(in the rows, 128 means zero)
Rotation paths and how fast each direction turns (degrees a step)
Each turn is a multiple of 5 degrees from 10 to 175, or 0.
Each row of a path follows its step; steps can be skipped.

step 0: [123 126 126 137 127 132 137 126 115 134 132 139 123 117 123 131 128 132
 132 137 128 133 133 126 122 132 142 133 124 122 137 130 126 129]
step 1: [132 127 123 124 119 121 128 131 125 134 135 125 115 120 129 129 121 126
 136 129 132 141 128 131 122 131 134 126 128 130 120 136 142 136]
step 2: [134 126 130 126 127 127 130 134 117 125 118 140 117 120 126 128 122 120
 128 129 138 135 129 138 128 132 123 126 127 114 129 134 121 127]
step 3: [127 129 122 132 116 135 127 126 121 128 128 133 127 128 122 131 118 140
 129 135 136 138 125 127 115 131 132 128 132 126 138 134 127 139]
step 4: [130 125 124 123 121 126 127 129 129 120 140 131 130 113 133 132 121 124
 139 130 140 142 132 139 129 127 124 126 134 128 127 126 131 128]
step 5: [129 121 128 137 133 134 133 132 126 131 124 130 120 129 123 131 118 135
 133 132 135 137 127 138 128 132 127 116 138 119 127 133 119 119]
step 6: [122 132 125 129 126 126 138 123 123 130 131 129 132 127 127 130 129 129
 139 141 132 145 128 134 120 134 134 125 123 134 142 128 126 128]
step 7: [138 122 124 130 123 128 132 133 124 128 142 123 117 119 135 129 124 125
 141 131 127 135 126 135 130 126 139 131 130 125 128 137 127 120]
step 8: [133 132 123 130 127 126 131 135 127 141 118 135 118 120 115 134 128 128
 129 136 130 138 124 140 124 131 132 121 122 120 127 131 128 123]
step 9: [132 138 129 130 116 130 132 119 122 125 126 133 119 125 130 127 124 127
 133 134 128 143 129 126 131 139 134 134 130 124 140 136 132 135]
Directions:
[125 128 125 128 131 126 125 130 133 128 127 128 125 123 124 125 128 128
 128 127 129 129 128 128 131 128 128 127 131 130 123 129 130 127] => 110

step 0: [123 137 138 128 126 136 121 137 129 114 129 117 122 130 130 119 130 128
 129 133 126 143 129 129 132 117 128 138 134 134 125 120 134 115]
step 1: [119 135 126 132 126 135 133 132 131 129 134 136 125 139 128 126 129 119
 129 132 127 113 126 137 124 133 127 118 122 122 117 134 120 111]
step 2: [127 129 132 133 133 139 132 132 118 131 130 131 130 134 136 138 110 123
 127 127 129 132 111 121 128 136 128 125 129 134 128 122 145 133]
step 3: [121 145 125 129 133 118 118 131 135 115 132 127 113 136 117 132 128 134
 124 132 116 131 125 124 134 125 125 134 126 128 137 129 132 125]
step 4: [132 132 137 129 129 126 140 132 122 128 134 138 126 132 127 118 134 130
 136 142 129 128 117 132 131 120 138 128 122 129 113 120 122 118]
step 5: [131 131 132 131 121 141 128 140 129 127 139 135 136 139 136 132 117 118
 128 123 118 132 135 137 139 133 128 131 135 125 129 132 138 126]
step 6: [127 134 128 134 138 124 127 121 123 121 131 126 117 140 123 136 125 133
 123 120 120 120 115 132 131 144 132 123 125 139 130 132 118 131]
step 7: [138 132 128 119 132 111 131 127 131 133 139 140 129 130 134 132 126 131
 130 139 125 136 120 120 137 122 132 131 117 127 129 117 135 131]
step 8: [124 130 140 128 127 137 137 130 130 119 133 129 128 131 124 122 135 133
 128 123 114 135 137 141 142 119 136 139 135 132 133 126 125 127]
step 9: [137 132 134 124 124 122 128 125 131 133 134 129 131 140 137 135 127 121
 129 127 130 117 131 137 129 141 140 121 126 134 119 140 114 122]
Directions:
[129 127 128 128 129 128 130 128 126 125 127 127 130 127 132 129 127 124
 127 126 124 131 128 127 127 126 130 129 130 122 126 124 132 131] => 135
[126 127 132 126 131 126 126 125 128 130 126 132 123 126 127 127 128 130
 129 128 123 131 128 123 127 128 128 126 126 128 130 130 131 129] => 90
[133 129 127 127 126 128 123 128 128 124 123 126 123 129 128 130 129 126
 127 128 128 129 127 128 129 128 132 126 130 129 129 129 126 126] => 125

step 0: [127 131 118 133 136 120 123 140 129 119 138 133 128 129 138 127 123 118
 130 129 133 131 123 127 120 133 122 120 130 117 124 138 122 133]
step 1: [141 119 135 138 133 121 121 122 135 129 130 127 124 118 131 114 131 135
 132 137 120 136 138 128 128 135 132 126 125 130 125 128 128 132]
step 2: [121 129 130 118 129 130 115 126 122 118 128 126 135 131 131 124 122 127
 131 134 119 135 119 145 133 140 122 133 132 121 129 130 130 126]
step 3: [128 128 121 124 138 123 127 136 128 123 129 135 112 129 129 119 138 120
 134 138 136 138 124 123 122 129 123 137 125 132 122 133 135 130]
step 4: [126 125 137 146 125 123 119 132 125 123 127 135 132 134 132 118 123 127
 136 131 117 126 136 127 129 125 122 131 131 126 129 130 136 141]
step 5: [130 124 124 121 127 115 123 136 128 116 123 118 135 121 139 117 119 131
 130 131 128 133 121 127 130 133 127 129 119 129 130 130 133 115]
step 6: [123 138 130 131 137 124 118 120 128 119 133 134 114 126 130 119 129 122
 129 124 123 134 129 126 124 129 113 133 126 132 124 120 117 127]
step 7: [129 127 129 133 125 118 124 132 117 131 126 123 130 126 129 125 138 127
 133 144 124 128 127 132 129 134 121 134 123 136 145 126 133 139]
step 8: [124 121 124 128 129 130 125 130 128 122 126 120 133 133 133 121 120 125
 132 114 128 130 121 120 123 140 121 146 128 136 120 126 137 130]
step 9: [130 130 120 140 136 124 126 140 125 125 132 132 119 124 131 129 121 135
 136 136 122 121 125 123 120 123 115 133 122 127 131 127 117 122]
Directions:
[127 132 129 124 128 130 127 127 129 130 129 128 127 128 134 129 122 129
 129 130 132 126 130 129 127 130 128 130 128 129 127 127 131 126] => 120
[131 128 130 129 129 131 126 124 133 127 129 127 129 127 124 125 129 125
 130 127 129 127 129 125 128 127 128 130 131 133 124 126 129 126] => 155

step 0: [129 131 128 128 130 113 140 130 123 121 140 130 128 124 129 123 130 137
 128 126 141 125 128 130 130 134 122 146 130 122 133 117 119 124]
step 1: [135 128 130 131 107 121 125 123 124 134 129 122 136 130 121 122 131 121
 126 132 126 125 123 125 120 129 129 137 134 126 113 130 133 115]
step 2: [138 115 121 136 128 124 133 121 139 129 130 126 125 123 132 127 126 137
 121 133 129 121 130 132 141 135 123 126 145 138 121 127 129 133]
step 3: [135 124 131 127 127 125 123 119 123 132 138 139 120 133 128 122 121 117
 125 138 120 135 133 122 141 134 136 139 124 118 128 128 127 135]
step 4: [131 125 126 121 135 132 137 119 128 133 122 122 133 145 128 121 132 123
 134 130 136 121 135 141 131 121 142 128 137 124 125 130 130 130]
step 5: [134 138 140 129 131 122 138 129 126 127 138 136 125 126 127 122 123 132
 136 122 129 112 138 131 133 128 119 135 129 123 130 118 116 125]
step 6: [134 128 124 131 120 126 128 131 117 123 129 131 140 124 112 126 136 123
 134 139 122 128 125 132 124 118 128 140 136 124 118 133 126 120]
step 7: [130 116 115 141 124 124 126 126 134 129 133 129 127 129 137 134 129 134
 129 131 134 117 134 128 134 131 122 119 137 124 112 128 118 124]
step 8: [121 122 123 122 131 125 128 125 130 130 145 129 120 128 123 118 126 125
 117 137 129 136 129 117 139 128 128 145 129 121 127 135 121 129]
step 9: [135 117 140 125 125 127 132 120 134 138 121 120 127 141 132 126 126 119
 136 126 139 127 128 127 129 119 136 131 134 123 119 139 129 126]
Directions:
[129 132 129 131 130 131 128 126 129 127 132 130 130 127 130 122 128 130
 127 129 126 130 125 123 129 128 129 127 127 124 130 126 128 125] => 145
[129 130 129 122 128 130 130 128 128 128 127 126 125 133 129 131 127 133
 129 127 127 128 125 129 130 128 127 132 127 127 127 127 129 122] => 80
[129 123 123 126 124 130 127 126 131 125 128 130 128 126 126 126 129 128
 127 128 127 127 127 127 123 131 125 128 127 129 127 126 126 125] => 65
[130 125 128 128 129 128 130 129 126 127 129 128 127 130 134 125 130 133
 126 124 126 127 130 129 126 126 129 123 131 130 126 130 128 128] => 140

step 0: [134 123 136 127 137 136 125 133 125 115 134 115 134 119 133 123 132 133
 123 134 119 137 129 118 121 128 126 120 136 128 126 121 125 128]
step 1: [133 122 125 135 123 135 115 128 129 118 128 127 129 127 116 116 127 118
 121 117 129 129 128 132 132 119 134 117 129 130 126 118 118 127]
step 2: [129 116 141 138 142 131 122 133 130 133 132 121 128 138 124 122 119 137
 126 130 129 125 131 122 130 123 124 118 130 121 122 130 119 122]
step 3: [126 133 132 132 139 137 120 136 125 123 142 136 126 129 119 131 135 122
 121 127 138 120 131 135 124 117 124 130 136 127 132 125 120 133]
step 4: [132 122 143 144 132 136 113 127 124 123 133 133 122 129 130 120 136 131
 129 129 121 136 130 123 129 132 123 138 128 126 131 132 130 123]
step 5: [134 126 140 132 136 119 129 134 134 116 128 131 138 130 120 115 129 116
 122 126 128 131 131 131 128 119 125 131 139 130 135 122 136 133]
step 6: [138 128 138 137 137 130 120 124 135 136 139 130 122 132 127 124 119 121
 125 124 128 136 118 123 136 120 138 125 124 137 129 133 132 126]
step 7: [129 133 140 126 145 128 125 124 137 124 131 122 136 128 136 130 135 130
 112 132 133 130 122 135 127 121 126 129 139 130 119 126 127 123]
step 8: [137 123 138 125 128 144 111 127 126 127 125 131 122 119 132 125 125 122
 119 126 128 127 119 135 122 120 124 130 118 133 126 121 132 132]
step 9: [134 129 143 126 136 131 117 136 128 127 120 124 142 130 132 117 131 125
 118 131 120 120 135 122 128 137 130 119 129 130 129 128 127 122]
Directions:
[130 130 124 127 126 129 124 130 124 131 132 126 127 126 125 125 129 124
 130 127 127 126 126 130 127 128 133 130 127 131 127 130 128 128] => 145
[127 131 125 125 129 126 128 129 131 124 128 129 129 126 124 128 128 131
 126 124 129 124 127 128 125 126 125 128 131 130 130 128 130 124] => 160
[130 129 125 127 127 128 124 131 133 125 125 126 127 131 132 129 127 126
 129 131 128 129 125 128 127 129 125 126 129 132 126 131 127 131] => 40

step 0: [131 132 123 129 118 121 129 116 132 127 124 141 138 127 132 134 127 131
 127 119 136 124 119 138 129 139 125 130 131 139 132 120 130 132]
step 1: [123 123 127 131 116 121 135 125 128 131 124 123 134 135 129 126 140 135
 118 137 135 128 116 121 133 142 128 130 132 123 133 126 122 128]
step 2: [123 128 134 117 124 130 127 115 127 131 126 125 129 123 128 126 135 131
 125 134 130 134 127 133 138 138 126 114 116 138 129 122 125 117]
step 3: [129 128 134 129 120 131 130 129 122 126 132 119 124 119 132 136 130 130
 120 129 138 110 125 127 135 134 127 112 127 128 115 132 123 131]
step 4: [127 127 125 124 127 132 135 127 130 120 115 124 126 123 133 126 128 128
 138 121 138 119 130 134 117 136 129 109 127 130 137 123 121 131]
step 5: [131 135 139 137 123 131 142 134 133 128 133 120 120 120 127 136 129 133
 132 138 131 126 129 124 117 139 125 128 128 125 139 121 127 126]
step 6: [135 135 137 121 116 118 125 128 128 128 114 128 118 122 128 130 120 131
 128 128 126 128 142 127 130 133 122 131 128 133 134 119 119 120]
step 7: [123 130 125 131 122 124 137 133 123 127 127 131 120 122 120 140 124 139
 114 125 141 132 137 128 130 130 137 131 137 135 129 134 123 125]
step 8: [128 133 130 128 116 127 120 125 124 118 129 145 132 127 120 131 130 133
 134 121 134 137 129 134 127 142 135 122 135 127 131 123 122 132]
step 9: [122 132 123 127 112 116 135 123 133 124 134 125 142 123 119 133 127 135
 124 130 135 128 118 121 126 135 123 130 129 126 126 120 133 130]
Directions:
[130 124 128 128 129 129 129 127 129 123 132 129 129 126 132 123 129 126
 126 128 126 128 132 127 129 124 130 132 127 127 129 127 128 131] => 0
[131 127 130 124 129 132 129 131 128 130 129 125 126 129 129 123 128 126
 126 130 131 127 126 128 126 129 126 124 127 131 127 126 129 131] => 40
[128 125 133 128 132 125 127 130 123 122 129 129 131 128 128 131 129 129
 126 125 129 129 127 129 124 127 127 125 128 129 126 129 129 127] => 80
